Named moves, each a turn or a mirror, and the order they were made in; the first pair answered
devam:
[-32.9   3.5 -12.7   7.7  12.7  -0.1 -16.2   4.9   0.1   4.4  15.1  16.5] => [-17.2   0.7 -34.7  10.7   4.0  -0.5   0.2  -4.9   6.6   3.5  13.2  20.0]
[-29.0 -14.1   5.6  19.4 -21.5  -6.4   1.0 -24.5   2.0   7.0  13.7  -8.7] => [-28.0 -15.8   0.9  20.8 -19.8  -5.9   3.2 -24.0   2.3   7.2  14.0  -8.4]
[-15.4 -15.4 -38.6 -21.8   8.8 -22.7  13.2 -17.2 -23.7  -6.4  35.0  37.5] => [-39.4 -11.8  -5.9 -25.6  20.3 -19.6  -9.7   1.6 -32.4  -3.2  37.4  30.8]
[ 27.6   4.8  10.1   9.5 -23.1  -6.9   6.3 -14.0  -2.2   6.4  -6.5  11.6] => [  8.5   8.6  36.7   5.6 -11.9  -7.2 -11.3  -1.2  -8.7   7.0  -6.4   6.8]
Mef:
[ 22.1 -23.7  16.2 -27.9 -18.0 -21.6 -23.6 -11.7  -4.9  17.3 -40.9   4.7] => [-28.5   0.8   0.3 -17.1  21.0 -19.0 -41.4  24.9 -13.1  13.7 -27.0  16.4]
[-20.7 -19.3  -0.1  -2.4  -3.4  -7.5 -24.1 -29.9   3.9  51.2 -15.9  -2.3] => [-33.0 -12.2  -4.3   0.3   5.3  -8.3 -28.5 -19.2   0.9  49.8 -12.2   1.5]
[ 14.4  11.2 -34.0   5.8  -9.4  14.6  20.9  -3.0   3.9 -25.0   4.8  10.2] => [  9.9  14.7 -38.4   6.9  -6.8  14.5  19.7   2.5   5.4 -24.8   6.6  12.0]
dapir:
[-20.3 -10.7  34.8 -17.9 -10.7  -4.5  -6.2  -9.4  -0.6 -11.2  23.4  -5.2] => [ -6.8  -0.8  48.0 -11.5   3.4   4.3 -17.4   2.9   0.1  -4.4   5.6  -7.5]
[-34.6  -7.2 -14.3  -8.8   9.5 -15.4  -7.4  11.2  21.6  29.9  -8.8   3.9] => [ -3.2  -4.0   0.4 -26.1  -8.3 -10.0  29.9  21.0  16.8 -28.2  14.2  11.1]
[-27.5   2.2   6.0  -3.0   4.3 -13.7 -21.2  -2.2  -8.4  12.7  18.2   3.2] => [ -4.7   6.5  19.0 -13.4  -3.2  -8.7  -3.7   7.3 -10.6 -20.9  28.1   6.6]
[ -5.1 -18.1  -1.5  -9.2 -26.3 -11.1   5.0 -14.4  -0.1   5.1   7.8  -0.1] => [ 24.7  -3.1  22.9  -5.8 -15.5   1.1   1.2   2.2  -4.6  -6.5  -8.1  -5.7]
Busok:
[-23.9   3.4  38.4  12.3  14.9   3.8 -52.2  34.1 -13.2   5.8  -7.8 -22.4] => [ -9.6  -7.8  24.4  19.1   2.8   0.6 -53.2  11.0  -8.7  37.3 -28.1 -27.3]
[ 27.7 -27.7   7.3  -2.7 -29.9  -6.2  10.9 -38.9   5.6  15.5 -15.5 -15.2] => [ 30.1 -26.8   9.1 -10.5 -34.3  -4.0  28.5 -29.3   5.2 -15.0   5.9  -8.6]
[ -4.9  10.2  23.4   2.1  20.5   2.5 -17.9  19.7 -12.7  19.1 -16.2  -6.8] => [  9.0   3.2  12.8   5.7  11.5   1.1 -15.9   3.5  -9.2  34.8 -25.9  -7.7]
Then:
(two moves a pair)
[-15.0 -22.9  55.6 -21.0 -32.9 -23.3  13.5 -19.4 -10.3  -5.1  12.9   3.8] => [-56.4  -6.7  40.7  -2.9   0.7 -21.9 -15.2   4.1 -14.5  21.7   7.0   6.5] => Mef, Busok
[ -3.6   7.8   4.4   8.5  -2.1  -5.9 -17.5  18.0 -14.0 -20.2  12.8 -13.3] => [  8.4   1.5 -30.6  16.3 -11.8  -9.8  -4.7   0.1  -4.0  -7.0   8.2  -9.4] => dapir, devam
[ 36.5 -14.5  -3.9  15.1   1.5   0.9   6.1  -8.0   1.1   5.5  -8.2 -11.5] => [ 22.0 -13.6  19.5  12.1   8.0   1.0 -14.7  -0.4  -1.5  13.7 -10.8 -17.5] => devam, Busok
[-45.0  16.1  -8.3   8.9   9.0  -0.4  12.5   6.3 -12.0  11.0  10.6 -12.9] => [  0.7  -4.2   6.2  -6.3 -28.6  -4.7  37.4 -19.1  -8.6  -3.5  10.1 -20.9] => Mef, Busok
[ -7.1  14.1  16.4  -0.6  13.2  10.0 -10.5  -3.5  -5.0   1.1 -13.4   0.4] => [ 16.2   4.8   8.0  -3.9  -2.3   8.3   1.9 -18.2  -0.4   2.0 -16.8   0.9] => Mef, devam
[-14.7  12.3   3.0  10.2  20.4   5.9  -8.7  23.1  -3.5 -13.8  10.9   5.2] => [ 28.0 -11.5  15.9   4.3 -11.8  -0.1  -1.9 -14.9   4.1   9.3 -12.4  -6.7] => Busok, Mef
[-21.0 -12.4   8.7  -5.0 -26.4 -29.6   4.1 -25.9  13.6  28.4   8.1  -5.5] => [-49.5   5.4  -4.8  -0.3  -5.2 -28.0  -0.6  -0.2   8.9  13.6  23.6   5.0] => Busok, Mef
[ 11.0   4.3  53.9   3.4  38.3   9.7 -21.8  22.7 -16.8   2.0 -29.0 -22.2] => [-41.4 -43.3 -15.0 -10.5 -15.6 -23.5   4.7 -37.3  -4.0  19.4  14.9 -11.2] => Busok, dapir
[-38.3   2.8 -17.5   3.0   1.8 -16.1  -4.7   1.9  -0.2   3.1  28.6   5.6] => [-27.9   0.2 -30.8   6.4  -3.6 -17.1  -0.7 -10.6   2.4  12.0  21.9   6.6] => Busok, devam
[-21.1 -20.9  20.0  -5.4 -22.3 -14.7 -24.9 -18.3  -2.6  38.8  -5.2 -12.8] => [ 42.6 -12.6  16.8 -12.9 -39.7  -6.3  18.3 -15.5  -1.7 -15.2   1.7  -4.9] => devam, dapir
[ 42.9 -20.4  45.8 -28.5 -29.8  -9.5  -9.8 -17.8  18.8  -5.4 -13.5 -27.6] => [-52.0   2.7   9.5  -4.9  24.5 -12.8 -50.1  15.0  14.5  31.8  -4.5 -14.6] => dapir, Mef
[-18.6 -45.9  25.2 -19.8 -24.4 -16.7 -23.3 -25.4   4.4  37.5  -4.5 -19.7] => [ 19.7 -27.1  58.0 -13.4  -8.4   0.7 -29.3  -3.2   1.6  27.4 -29.1 -25.3] => dapir, dapir
[ -2.3  -9.8 -15.0  15.2  16.4  14.8  -6.9   1.3   1.4  25.4 -13.5  15.9] => [ -9.5 -15.7 -14.8  -1.3   4.6  11.7  17.3   6.0  -3.4 -17.3  21.4  21.5] => dapir, Busok
[-11.1  14.1 -42.6   7.0  14.4   1.0   2.3  16.5  -0.9 -10.5  12.0   4.6] => [ -1.2  22.7 -20.3   8.0  23.2   7.6  -3.7  31.6  -4.8 -17.7   7.4   1.0] => dapir, devam
[  7.1   1.0  -3.9  -2.2  -9.5   7.8   5.7 -12.8  11.4  -5.7   0.1  12.4] => [13.7  4.9  0.5  0.6 -1.9 12.7  0.8 -6.5 10.2 -2.5 -7.0 10.0] => dapir, Busok
[-20.1  14.4 -17.2  -8.7  -7.2  -2.0  14.7   0.8   3.1  -6.8  14.2   3.7] => [-23.4  18.8 -12.1   1.3   4.1   1.5  -5.2   4.5   2.2  17.1  -3.3  -0.8] => dapir, dapir
[ 15.5  -2.4 -10.8   2.0  -6.0  -5.6   7.5  -9.0   7.0  10.7 -13.6  -5.0] => [  4.9  -2.0   9.8   0.8  -2.0  -5.9  -8.8  -2.9   2.5  19.5 -15.9  -9.9] => devam, Busok
[-24.5  12.5 -42.7   9.1  14.5   1.3  -0.1  14.3   0.8   1.8   0.5  18.5] => [-13.0  17.0 -22.2  -0.7  11.9   5.1  11.1  25.5  -2.8 -29.9  12.5  19.0] => devam, dapir
[-29.2   0.6  15.2 -14.2 -10.9  -1.9  21.6  -6.5   2.7 -29.4  38.1  11.6] => [-24.5  19.8  46.5  -2.3  19.0  10.5 -10.0  19.9  -2.4 -16.9  11.0   3.2] => Busok, dapir
[-18.2 -25.9 -34.9  19.5  23.3  -4.9 -10.8   9.3  16.0  19.3   1.0  11.7] => [-12.3 -20.5  11.7   0.0  23.0   2.8  -1.5  35.9   4.3 -33.6  23.0   9.3] => dapir, devam
[ 41.7  12.4  -5.5  -7.5  -1.0  -1.2  36.0  18.3  -0.7  -7.7 -10.1  -6.2] => [ 10.9  14.4  33.0  -7.3  16.0   0.2  -1.0  35.3  -8.8  12.6 -16.9 -17.5] => devam, Busok
[-36.1  15.3 -26.4  11.5  27.6   7.0  -4.6  23.4  -4.5 -18.0  15.6  14.9] => [-17.9   7.6 -54.3  21.7  18.5   4.9   3.5   2.1   3.4   3.0   1.5  17.2] => Busok, devam
[ 34.1  -5.7  33.0   1.6   4.6   7.4 -17.5  -4.4   8.2  19.0 -26.7 -22.3] => [ 54.1 -10.9   9.9  -0.7  -8.7   6.0   8.6 -12.7  11.7  -1.1 -20.7 -13.4] => devam, Busok
[ -4.4   2.7 -16.9   7.3  -1.9 -12.3  14.4   0.0  -5.2 -20.0   9.4   3.6] => [ 24.1   5.5   3.7  13.7   4.4  -3.4   4.2   0.4  -7.3  -7.6 -17.2  -4.6] => dapir, Mef
[ 15.9  20.7 -44.0  14.7  10.3  13.8  26.4  11.3   2.8 -41.4   4.5  20.7] => [-30.3  26.1  10.5  17.6  39.6  17.1 -32.9  31.7  -8.1  -0.2 -14.1   2.9] => devam, Busok
